Each row has a name. After each piece below comes the name of the row it's from, unless a question asks for something else. Each question is about the rows just above it. Some pieces are copies with a little noise.

Columns, left to right: P J T S
[158 169 171 140] = q285
[161 170 126  87] = q494
[161 170 126  91] = q722
[140 163 151 114] = q738
[161 170 126 141] = q88
[120 162 140 170] = q669
Count the entries of [161 170 126]:	3
[ 87  91 114 141] is in which column, read top down?	S
[169 170 170 163] is in which column, read top down?	J
q: [161 170 126  87]	q494
[163 170] is in which column, read top down?	J

Columns, left to right: B D A G
[102 150 154 145] -> q85
[152 119 118 128] -> q590
[153 121 120 130] -> q825
[146 117 121 121] -> q953
[117 141 146 126] -> q430
[118 141 146 127] -> q971
[152 119 118 123] -> q419
[145 117 117 122] -> q499
[ 93 143 145 139] -> q693
[152 119 119 125] -> q898
The rest of the row after [145 117]:	[117 122]
Number of entries in [ 93 143]:	2
Number of entries in [146 117 121 121]:	4
q: [153 122 120 130]	q825
Go on from [146 117] to the end of its row.	[121 121]
q: [145 115 117 123]	q499
Which column holds [118 120] top down?	A

Columns, left to right: Z Q M W
[138 102 118  87]  q773
[155 104 114 106]  q46
[137 139 142 132]  q523
[117 158 144 132]  q573
[155 110 123 105]  q306
[117 147 138 129]  q761
[124 140 142 132]  q530
[119 159 145 129]  q871
[ 92 139 132  95]  q842
[113 159 126  91]  q35
[137 117 155 117 124 119  92] is in which column, read top down?	Z
The rest of the row after [139 132]:	[95]
Which column holds this, read top down? [155 137 117 155]	Z
Which column holds [158 110 147] top down?	Q
Which column holds this, read top down? [132 105 129 132 129]	W
The rest of the row after [137 139 142]:	[132]
Go on from [147 138] to the end of its row.	[129]

Columns, left to right: R F V U N
[132 139 122 110 145]  q646
[131 143 116 101 152]  q327
[126 139 121 110 145]  q955
[136 141 119 131 124]  q484
[126 139 122 110 145]  q95
[128  98 155 162 100]  q145
[173 124 142 155 104]  q236
How many entries does [136 141 119 131 124] have?	5
Go on from [ 98 155 162] to the end of its row.	[100]
Go on from [132 139 122 110] to the end of its row.	[145]

Columns, left to right: X H L C
[145  91 110 144] : q552
[145  92 117 141] : q875
[147  89 110 145] : q683
[ 87 147 168  92] : q38
Which column holds this, read top down? [141 145  92]	C
After [147 168], its row goes on with	[92]
Which column holds [92 89] top down?	H
Go on from [145  91] to the end of its row.	[110 144]
Which column holds this, read top down? [110 168]	L

Columns, left to right: zug Gafin femap kur dok gufig ver dege
[110 131 158 133 128 155 101 131] : q624
[110 131 158 132 126 137  95 121] : q299
[ 93 134 173 133 126 151 101 126] : q615
Count the entries of [110 131 158 133]:	4
q: [109 130 159 133 130 156 102 131]	q624
Go on from [133 126] to the end of its row.	[151 101 126]

Columns, left to right: seva pob Sop gapi
[124 132 130 159]  q760
[124 130 161 125]  q278
[124 130 130 159]  q713
Count the entries of [124 130 161 125]:	4
How many entries does [124 132 130 159] have?	4

Columns, left to right: Vumur par sanik kel rabut Vusi zivig zupud dag sovu
[126 103 135 127 137 129 161  97  99 150]  q981
[135 133 108 135  97 136 122 135 135 105]  q606
[108 122 153 110 138 137 135 120 121 169]  q975
[ 99 137 159 102 132 143 114 140 139 172]  q808
[110 102] is in which column, read top down?	kel

Columns, left to right: sipe Guv Zib sopob kud sava kof sumis
[116 135  98 111 109 125 143 103]  q50
[130 135  96 114 115 126 135 113]  q504
[130 135  96 111 108 126 143 117]  q540
[131 128  98 114 115 127 135 113]  q943
[131 128  98 114 115 127 135 118]  q497
After [111 108 126], its row goes on with	[143 117]
After [114 115 126 135], its row goes on with	[113]
Which column holds this, read top down? [111 114 111 114]	sopob
Which column holds this, read top down? [98 96 96 98]	Zib
Go on from [126 143] to the end of its row.	[117]

